Turns in one plane each, and the order they were made in; the first pair answered
dotig:
[-16   4  19   8  -3  -4  12  13  23   1 -10  -3 -11 -11  12  -3   6   7
   9 -15  13] |-> [-12   3  14   5  -4   4  17  13  17   2  -6   4  -7  -6   8  -3   2   3
  19 -21  10]
[ -3  -5  -6  -7 -16   7  13   9 -11  -7   1 -10   4   8  -1 -17   9   1
  -7  -2  -8] |-> [  0  -7  -5  -3 -14   0   7   7  -5  -4  -2 -17   6  10   1  -9   9   3
 -10   5  -9]
[  6  -4   8  -2  12   4 -16 -10   5  -7 -18  19  -7  -9  15   7  11 -10
   2   1   7] |-> [  4   2   2  -2  12   9  -7 -11   1  -7 -13  25  -3  -6  11   6  10 -10
  10  -2   5]
[  7  -5  14 -12   3   4 -15  20  -3  -2  -6   9 -17 -10  10   0   5   0
  14 -12  -3] |-> [  8  -7  14 -10   3   7 -17  21  -1  -2  -9  14 -13  -8  12  -4   5   1
  10 -12  -1]
Figo:
[ 14   8  11  -1 -13  -1   6  22  37   0 -19 -16   7  -3  21   1  -3  -1
  26 -26  -3] |-> [ -1   6   5 -12  -3  16   4  17  14   2  -8  19   3 -23  37  16  -4 -11
  15 -18  15]
[ 10   2   5  19 -11  12   6  17  17 -14   8   1  11   3  -2 -13  -9  -9
  27  -3  -7] |-> [ -4   3  11  19  -7  13  14  20  15  -8   5  12   5  -8  12 -10  -4 -14
  25  -5   8]
[  9   1  13  28 -10 -10 -11   9   7  -6 -18 -18  -3  15   1  15   8  23
   0  -7   3] |-> [-14   1  14  18  -6  -6  -5   9   2  -3 -17   7 -12  -2  18  24  12  20
  -5  -4  25]
kikun:
[-20  18   6 -18   1 -13  16   7   0   6  -5  -3 -24 -44 -18  -3  -6  15
 -18   4  -6] |-> [-19  15   5 -18   3 -18  12   0  -3   9  -4 -10 -24 -44 -17  -1  -2  18
 -28  10 -12]
[  1   4  -5   6  -1 -12   1 -15   9   0  -5 -19   4   2  -9  -9 -13   8
 -11   2 -10] |-> [ -3  -4   2  14  -8 -20  -2   3  12 -11 -12 -19  -2  -2  -1  -6  -7   6
   0  -5 -12]
[ -8 -11  17 -11  13  -1 -23  -4   2   5 -12  -2  -8 -13  24  14  16   7
 -25  23   3] |-> [-21 -12  18  -9  14   5  -9  12   5  -2 -16   5 -10 -22  32   8  16   4
  -7   9  13]
Pairs:
(2 to 3 turns a pair)
[ 13   3 -13  -5  11  -2  -2 -12 -12  19  11   7  18 -10  -1  -6  -6   0
 -19  19  -2] |-> [ -6   8  -2  -9  10  -6  14  -9  -1  23   3   9  11 -22  10  -8   1   4
 -19   9  11]	Figo then Figo then Figo
[-25  12  12   0  10 -21  13 -11  25  22 -12 -20  -7  -3  -8  -6   9  20
 -10   1  12] |-> [ 10  11  -2   6  11 -19 -11 -20   7  11   4 -29   7  19 -23 -12   0  15
 -15   6 -15]	Figo then Figo then Figo
[  5   3  14  -7   2 -15 -14  -7  -1   3 -14  -9 -14 -13   8  16   2   7
 -15  18  -4] |-> [ 26  -3   4   0  -3  -8 -24   4  -9 -12  -9  -7  -5  -5  -5  14  -7  -3
  -2  10 -17]	kikun then Figo then Figo
[  5 -16  22   9  -7 -13 -31  23  -6 -15 -23 -15 -22 -13  20  30  13  -8
 -19   9   4] |-> [ 39 -11  -8  11 -17   0 -23  18  -9 -24   0 -19  12  19 -17   8  -5 -12
  13 -14 -26]	kikun then Figo then Figo
[ 19  -4   2   7 -14  11  -6   4 -16 -16  -7  33   4  20 -12   1 -14   2
   4  -9 -11] |-> [ -2  -2   0  -2 -13  14   6   8 -12  -7 -16  46  -4   6   1   2 -11  -3
  -1  -9   3]	Figo then Figo then Figo
[-20  -3   4  -6  -3   0  16  20  13 -14   6  15  -5 -11  15  -8   5  -1
  21 -14  17] |-> [ -3   9   6  -8   1 -27  -3 -21  17   1  11 -19   2   4  -1  -8   4  18
 -23  10  -4]	kikun then kikun then Figo
[ -1  -5  -6  -7   1   9  -1  -8 -17   8   9  14   7  -7   1  -1   4  -9
 -10  -2   5] |-> [-14   0   8  -2  -7   4  14  -2   3  11   0   3   1 -12   1  -3  10  -5
  -6  -8  15]	Figo then Figo then Figo
[-26   6 -10 -16  10   5  13 -21  -7  16   9  16   2 -15   6   3   8   2
 -15   9  15] |-> [  7  -3  10  10  -7 -20 -11   3  15  -6 -10 -34   4  14 -11  -7   3  13
   2  -2 -13]	Figo then Figo then kikun
[ 11  -4 -11 -16 -13  -6  -2  -5  -4   5  17 -14  21   8 -10  -6  -7   6
 -17   5  -9] |-> [-14 -11   1 -12  -9  -4  -8  20  -9  -2   0   6  -3 -20  16   7   6  -7
 -12   5  11]	kikun then Figo then Figo
